One turn moves each row of this set onto another row. After a few examples, where does it send each row asked below?
k_469: [ -4  13 -12  34   6  39  -5  14 -15 -56   4 -10]
k_53: [-10 -21   2 -21  42  -6  11  26 -28 -23   0  17]
k_340: [ 22 -19 -15   1  42   3  11  35  -5  -6   1  21]
k_410: [ -7 -23  -1  38  -8  10   5   8  -4  -5 -34 -11]
k_209: [-38  -6 -29 -11 -15  22  -2  21 -18 -34  -1   0]
k_291: [ -1 -17 -19  48   0  42  -2   8 -10 -43 -11 -10]
k_558: [ -8  13  -9  35   1  35  -6  15  -7 -56   7 -14]
k_702: [ 20 -17   6   4  47  -8  12  34  -4 -20   8  16]
k_904: [-12  12 -16  34  -4  37  -6  16  -2 -50   6 -14]
k_535: [-25 -24 -22 -22  17  -3   8  29  -1   1   1  12]
k_755: [-26  -5 -28 -14  -1  29  -1  20 -39 -40  -6   8]
k_129: [ 11 -20 -23   2  27   0  10  37  13   5   4  15]
k_539: [-12 -23 -19 -24  33   3   9  29 -22  -6  -5  20]
k_647: [ -4 -29  11  -4  31 -19   9  27  10 -31  21  15]
k_12: [-44  -5  -8  -7 -14   8  -2  20 -11 -46   7  -7]
k_488: [ -8  12 -23  33  -3  42  -6  16  -7 -46   2 -11]
k_449: [ -9 -23  15  40  -4   1   5   6  -4 -16 -29 -15]
k_758: [-31 -23   0 -17  18 -17   8  28   7 -12   9   4]
k_963: [ 10 -29   3  -8  44  -7  11  26 -12 -32  13  25]
k_394: [ 11 -31 -21 -12  37   6   9  28 -11 -16   6  30]
k_475: [  2 -16 -11  48   6  40  -1   8 -16 -50 -10  -9]
k_61: [ -6 -17 -17  49  -5  38  -2   9  -1 -43  -8 -14]
k_996: [ -3  12 -20  32   4  43  -6  16 -14 -49   1  -9]
k_924: [  7 -22   8  36  11  14   8   6 -28 -17 -38  -3]
k_276: [-21 -21  14 -18  33 -19  10  26 -10 -27   9   7]
k_852: [  0 -22  22  39   8   4   7   5 -19 -24 -31 -10]
k_354: [ -2 -32 -29 -10  20   2   7  30  11  -4  10  24]
k_437: [ -7 -16  -6  51  -3  32  -2   9  -2 -49  -5 -16]
k_371: [ -1 -16  -4  50   4  34  -1   8 -11 -54  -7 -13]
k_802: [-11 -31  -9  -6  17 -13   7  29  24 -14  19  15]
k_223: [  2 -19  -7   6  23 -13  10  36  25  -3  12   7]
k_255: [  2 -23  -6  35   1  18   6   7 -19  -5 -39  -4]
k_744: [-35  -3   6  -7   0   7   0  18 -28 -60   7  -5]
k_671: [  8 -17  11   7  35 -18  11  35  14 -18  14   7]
k_377: [-23  -3  -6 -11   9  20   0  19 -45 -57  -2   5]

k_852 turns into k_255
k_291 turns into k_437
Now these:
k_340 turns into k_223
k_539 turns into k_758
k_996 turns into k_904
k_394 turns into k_802
k_744 turns into k_755

One turn moves each row of this set onto another row. After a few examples, where does it send each row asked below?
k_600: [ 19  30  -9  26 -18  16  -8   5  -1 -16 -25   0 -35  -3  -5  -5  22   3
  10 -26  16   3  -1   3  -3   3  15]
k_85: [  3 -11   8  35  -2  -9 -13  17  23  11  28   5 -58   6  41 -33  -7  16
  11 -34   0  16 -31  15  10  11 -15]
k_447: [ 25   0 -13  47  -9 -10  24 -10  -1 -15 -33  -8 -33  18  16  10   9  40
  14 -44  22  -4  -3 -10   7 -17  13]
k_629: [ 17  11 -26  37 -22 -11  20 -35   3 -29 -31   0 -24  32   5   9  16  10
 -12 -19  12  12 -11 -22   2 -33   0]
k_54: [ -9  -3  11 -15 -18 -18   4   6 -35 -29  23  13 -71  44  12 -24  12  -2
 -16 -13  46   5 -12   6   4  -1 -19]
k_100: [-13 -18   2  32   7 -28 -14   9  30  19  23   0 -50   0  37 -31   6  13
  12 -35   5  25 -24  13   0   9  -7]
k_304: [-15  -6  24  40   9 -12 -10  12  17   8  31   2 -39  12  33 -41   8  22
   6 -20   5   9 -26   4  12  15 -19]
k_306: [-13 -20   4  27   4  -5  -2   8  14  11  38  -3 -44  23  44 -25  10  26
   9 -26  10   7 -33  30  14  19 -25]
k_453: [  4  13 -18  52 -18   6  10 -22  32 -14 -11  -4 -40  11  10   4   9  12
  13 -22  -3   7 -19 -10   3 -16  21]
k_844: [ 10  11 -33  43 -22 -13  18 -26  -2 -22 -27   2 -11  29   5  12  22  19
  -6 -18   0  16  -8 -10   0 -31  -1]
k_283: [ 17 -21   5  19  -8 -34   9  13 -30 -19  -5  10 -49  33  32 -11  -9  42
 -15 -46  24  14 -22   6  18  -7 -49]
k_859: [-17 -30 -29   7  -9 -13  19 -26  -5  -3  27  -6  -3  43  31 -28  -4 -19
 -31   0  11  19 -14  15 -11 -23 -26]
k_967: [  3  17 -24  51 -21   8   4 -15  25 -19 -10   6 -35  18   8   4  28  12
  11 -16  -9  15 -19  -4   0 -11  15]
k_761: [  0   4  15 -11  -4   3   8 -10 -38 -20  22  16 -47  31   6 -31   9 -17
 -27  -5  43  -4  -2 -10  -3   9 -22]
k_783: [  1 -30  19  12  -1 -44   3  28  -8 -20   3  21 -46  42  22 -29  -2  27
  -6 -57  26  20 -18   9  16 -13 -24]
k_78: [ -3 -20 -14   1   8 -37  18  -7  -8  29  42   1 -16  16  32 -25 -16 -22
  18 -24  28   1  12  -1   0 -22  12]
k_562: [ -8 -14 -35  11 -19 -23  16 -33  -7  -5  29   1 -22  30  29 -16 -17 -29
 -21   7   5  22 -14 -11  -7 -30 -28]
k_727: [-25 -18 -34   0 -15 -37  16 -36 -18  -8  18  -2 -28  24  15  -9  -5 -24
 -26   3  19  25  -9  -8 -16 -28 -25]
k_451: [ 12   1  -3 -23  -5   2   5 -19 -34  -2  27  17 -37  37  16 -20  13 -13
 -32 -16  40   0 -11  16   5   6 -34]
k_206: [ -2   0   3 -18 -14 -13  -2  -8 -39 -21   5  12 -70  21   4 -20  12  -5
 -33 -19  44  13 -10   7 -10   5 -23]
k_779: [ -1 -27  24  21   6 -31  14  13 -30 -23  -4  15 -27  32  15 -22 -10  36
 -20 -46  26   8 -14  -2  15  -7 -42]
k_850: [ 10  13 -29  40 -20 -18   6 -10   3 -30 -36   0 -10  21   2  11  25  11
   2 -20   5  19 -10 -17   5 -22 -14]
k_538: [  0 -49 -17   6  16  -3  28   0  11  14  38  12 -18  27  39 -19 -17 -19
  14 -42  18   0  -1  15  -3   0   0]
k_324: [  2 -30  10  15   4 -44   3  17 -20 -14 -12   9 -53  22  24 -14   4  41
 -10 -56  31  21 -18  10   7   1 -35]
k_11: [ -3 -37  -2  18  22 -14  29   3  -1  16  33   5 -12  14  31 -28 -21 -15
  21 -34  24  -8  14 -11  -4  -2   8]
k_617: [ 17   4  -2 -17 -20   3   4  -7 -45 -18  12   9 -61  28  14 -26  -5 -14
 -33 -13  39   4  -5   6  -8  -1 -23]
k_819: [ 20  31 -12  26 -21  20   2 -11  -5 -17 -15   9 -45  11  -4   1  27  10
   2 -23  14   0  -5   4  -4  -2  22]
k_736: [ 15  -4   7 -26 -18 -14   4   1 -35 -10  26   1 -49  34   5 -33   0   1
 -25 -10  40   9 -14  11  -4  15 -29]
k_643: [ 13 -41 -25  20   8 -17  26   3   1  20  27  -6 -24  18  52 -27 -26 -16
  20 -31  20   3   9  -2 -12  -9   9]
k_246: [ -7 -12   9  28   2 -35 -14  16  23  22  31  -2 -33  20  41 -50   6  11
   9 -29   9  22 -19  14   7  -7   0]
k_797: [ -9 -22 -21  -9 -20 -34  18 -22 -10  -6  34  -4 -13  37   9 -24 -19 -19
 -26   3  10  26 -19  -1  -7 -18 -33]
k_872: [ -5  17 -27  42 -23   7  -1  -7  23 -26 -13  -1 -30   6   0   8  20  -6
  18 -11  -5  14 -14  -9   1  -8   6]
k_653: [ -6 -38 -27   7  13 -28  21  -9   2  24  24  -5 -25   6  36 -23 -14 -24
  15 -28  27   9  13  -2 -21  -9  16]
k_599: [ 28   1 -26  27 -10  14  23  -7  -4 -14 -23   6 -25  21   8  -2  17  -2
  11 -35  21  -2  15  -6 -16 -11  38]
k_893: [ 10 -43 -18  -5   4 -27  28   2   3  18  41  -7 -17  28  31 -29 -20 -17
  17 -22  26   7   3  -3 -11   4   0]
k_264: [ 19  -7 -23  44 -11  -7  28  -1 -12 -24 -33   1 -24  25  10  15  13  36
  15 -44  15   1   4  -3   0 -18  13]
k_589: [ 23  -1 -25  30 -13  12  28 -18   4 -18 -23  -9 -33  23  13  -4   8  -4
   7 -26  26  -5  11 -14 -15 -17  38]
k_948: [ 12 -32  12   2  -5 -43  13  18 -18  -9  14   5 -36  32  15 -17 -16  40
  -5 -46  23  16 -24  11  15   6 -44]
k_217: [-32 -20 -15  21  -8 -23  22 -28 -10 -12  28  -5  -6  32  19 -24 -13 -19
 -22  10   6  15 -10 -14  -7 -26 -25]
k_853: [ 27  30  -2  29 -20  15   1 -17  -1 -20 -27   1 -49  12  -3  -6  18  16
 -10 -28  20   0  -9  -3   0  -9  20]
k_598: [  1 -26   9   6  -1 -18  12   6 -32 -10   7  10 -29  31  19 -12 -13  39
 -25 -51  24   7 -21  33  16  -6 -44]
k_527: [ 13  -4 -28  42 -10 -15  22   5  -9 -21 -35 -12 -12  13  12  17  12  24
  26 -36  17   1   7 -10   1 -14   3]
k_336: [ 21   0 -27  22 -14  10  18   7 -10 -27 -34  -6 -22  18   4  -3  16  -8
  14 -29  29   0  17 -10 -15  -7  24]
k_830: [-33 -11 -17  -1 -23 -36  17 -22 -29 -13  34  -5 -29  32  10 -14 -18 -15
 -19   3  19  14  -9   4  -3 -39 -17]
k_619: [ -5 -23   7  18  -5 -22  -4  17  24  12  43  -9 -40  16  28 -40 -10  15
  12 -22   3  20 -32  18   4  18 -16]

k_643 turns into k_562
k_797 turns into k_736
k_264 turns into k_967
Now these:
k_336 turns into k_850
k_100 turns into k_653
k_11 turns into k_217
k_598 turns into k_306
k_246 turns into k_78
k_589 turns into k_629

One turn moves each row of this set onto another row. After a few examples, where does it send each row asked below?
k_798: [ -9 -19  -7  13 -29   4  -4  -7  -2 -17  -6  27   9  27   4  -9   7 -49
   5   3 -17  -9 -10  19]
k_578: [-11 -18   6   3  -7   8 -12  27 -40 -24   6   0  12   5   3  15  32  -6
  16   3   9  -2 -37  27]
k_175: [ -7  32  -2  29  15   1  -2   1   0 -17  12  31  14   5  35   4 -18 -27
  10  18 -19  -3  -2 -14]
k_411: [ -6 -29  10   3 -18  -2  -1  42 -13 -15  21   0  30  -2  -7 -14  -4 -11
  12  -1  -4   3  -2  32]
k_536: [ -9  12  11 -38  32 -18 -22   0  27   9 -20 -22 -22  -3   7  15  -8  11
  -5   3   5  13 -11  -9]
k_194: [ 13   6  -6 -33  31 -16 -20 -14  24   8 -18 -24 -18   4  12  11  -2  18
 -18  -2   9   4 -11  -4]
k_177: [ 21 -27  -6   9  -3   2   5  14  11 -13  17 -30 -24  10 -12 -33 -11   9
 -11   2   6  30  -1  22]
k_835: [  6   1   4 -28   2  11   1 -21  24  21  17 -30 -21   7  22   3  12  -5
  -2  17 -14  11  17 -25]
k_5: [-19 -16   3   6 -19 -19  23  30  -3  -1 -12  12  25  -6 -11  -6 -10 -24
   5 -12  -1 -13 -14  35]
k_163: [ 21 -29  -6   5  27  22   7   8  -4  -4   2 -21 -31  -1  11  -4  36 -15
 -10  -5 -13  24  -4  -3]
k_126: [  2  44 -14   9 -13  -6  -8  -4 -10  -8   9   9  16  -4  12  22  -1   9
  29  30   8 -12 -21 -10]
k_594: [ 12 -34 -15   1  30  11  -1   9 -11  -6   1 -23 -34  -8  24 -14  30 -11
 -16  -1  -9  20  -3   5]
k_663: [  7 -21  -1 -14  13  14 -35  12 -20   0  12 -48 -27  -6  -6   7  -2   1
   2   9 -10  16 -26  14]
k_401: [ 17 -25 -15 -11   8  13 -32   6 -20   0   3 -49 -22 -10   4  -3  -3   8
  -7   7  -4   9 -22  19]
k_696: [ -1   8   3 -27  -7  12   6 -27  24  20   3 -27 -26   7  27   4  18  -3
  -1  17  -7   6   9 -27]
k_633: [ 18 -28 -10   9  10  22   7   7  -8  -8  -8 -21 -38  -3  11  -9  44 -12
  -5   3  -5  22  -9  -3]
k_729: [  7  10   5 -33  37 -15 -22  -4  25   7 -11 -22 -23   6   2  22   1  13
  -9   2   6  17 -14  -9]
k_907: [ 16 -32  -5  14  -6  12  -8  16  -9 -36  10  26  17  23  -1  -9  29 -24
   7  -1  -3   5  -7  16]
k_43: [ -5  14  -7  32 -16 -12  -6 -20  19 -14  -8  27   3   7  16   8  -6 -46
  -3  18  -5 -11   3  -1]
k_552: [  4  11  17 -10  13   5  13 -12  15  22   0 -37 -21  13  34   2 -15   9
 -35  -5   6   7  -9  12]
k_544: [-10  30  27  10  19 -18  17  11  22  -4   1  10  26 -14  25  22 -25  -8
  -5  -2   8 -13   6  -2]
k_914: [-19  18   4  18 -18 -31  18  13  13   5  -5   4  18 -28   2   7 -28 -20
   6   9   7 -18   3  17]
k_611: [  4   4 -16  -5  -4   3  -1  19 -26 -16  -7  25  21  22  -3   6  26   7
  25  -1   5  -7 -43  12]
k_474: [ -9  -8  -9  -1  -4   4  -9  23  -6 -20  17  37  23  32  11 -24   3 -23
  19   7 -23   9  -5   7]
k_298: [-14  37  15  -8  -5 -27 -13  -6  13  -8   7   8  16  -3  19  36  12   7
  13  25  23  -7  -6  -9]
k_76: [-35  17  12  11   5 -23   5  18  11   6   7  -2  18 -32  -5  15 -30  -1
  -4  22  10 -13   9   5]
k_525: [-30  26  -6  13 -14 -33  -5 -13 -11 -14  -6   8  -5 -10  11  30   7 -12
  17  23  16 -13 -31   8]
k_323: [ -9 -31  -8  13 -15  25   3  -6  -4 -19  10  20  18  32 -10 -15  -4 -26
  -8   3 -14 -13  -3  12]
k_834: [ 21 -22   1  -1   4  -4   7  21  11  -3  24 -32 -22  10 -15 -23  -2  13
 -12   3   8  35   0  21]
k_962: [-29 -17  -6  -9 -19   3  -9   6 -22 -14  -1  15   3  21 -14  13  46  -1
   8  20  15  -4 -26  13]
k_499: [-36 -25  12  -4   8  -7  11  41 -12  -1  -6   9  21  -5 -19  -3  -6  -6
  -5  -7   1  -7 -13  30]
k_604: [ -4  43  13  18  -3 -15   6  38  13  10  -5  19  23 -13  11  13  -9  -2
   5  21  12   6   2   6]
k_427: [  4  13  16  -5  15   5  25 -18  24   8   1 -29 -20  17  20  -4 -32   8
 -23 -11   1   5 -13  -2]
k_572: [ -2  13  -8  35   2   2   3 -25  24 -20   7  24  10   8   4   6 -15 -21
 -15  22   1 -16  14 -13]
k_402: [ -3 -25  -2 -11  12  11 -33  23 -20  -3  -2 -45 -27 -17  -5  -2  -3   0
   4   7  -9  18 -25  16]
k_37: [-29  28   1  17  -5  -6  -6 -18 -11  -8  -2   6  -6  -7  10  40  23  -3
   1  36  21 -16 -20 -10]
k_200: [-29  -7  -9  -8 -23 -28  -6   5 -22 -16  -7  16   3  12  -6  12  26 -13
  21   9  11  -6 -37  26]
k_271: [  0  28  12  12  -8   6  -4 -28  15 -10  16   9  18  11  36  23 -10 -21
   3  17  -6 -20   6 -18]
k_413: [ -4  -4  -3 -33   8  -2  -5 -23  18  20  11 -30 -20   4  36  -6   8   0
 -11  14 -13   6  16 -18]
k_396: [ 21 -22  -4   2  -2  -3  -6  19   8   3  12 -34 -23   7   2 -27   7  13
 -24   9  12  32   4  28]
k_959: [  6  12  21  -6  20   7  25 -10  17  16  13 -38 -18  13  20   6 -26   9
 -24 -11   0   8 -15   3]
k_66: [-15   4  14  -1 -18  15   8  50 -19  11  -1  12  30  10   5  -4   0 -11
   9   4  -8   2 -18  31]

k_66 turns into k_126
k_5 turns into k_525
k_427 turns into k_402
Now these:
k_572 turns into k_499
k_834 turns into k_729
k_907 turns into k_544
k_194 turns into k_594

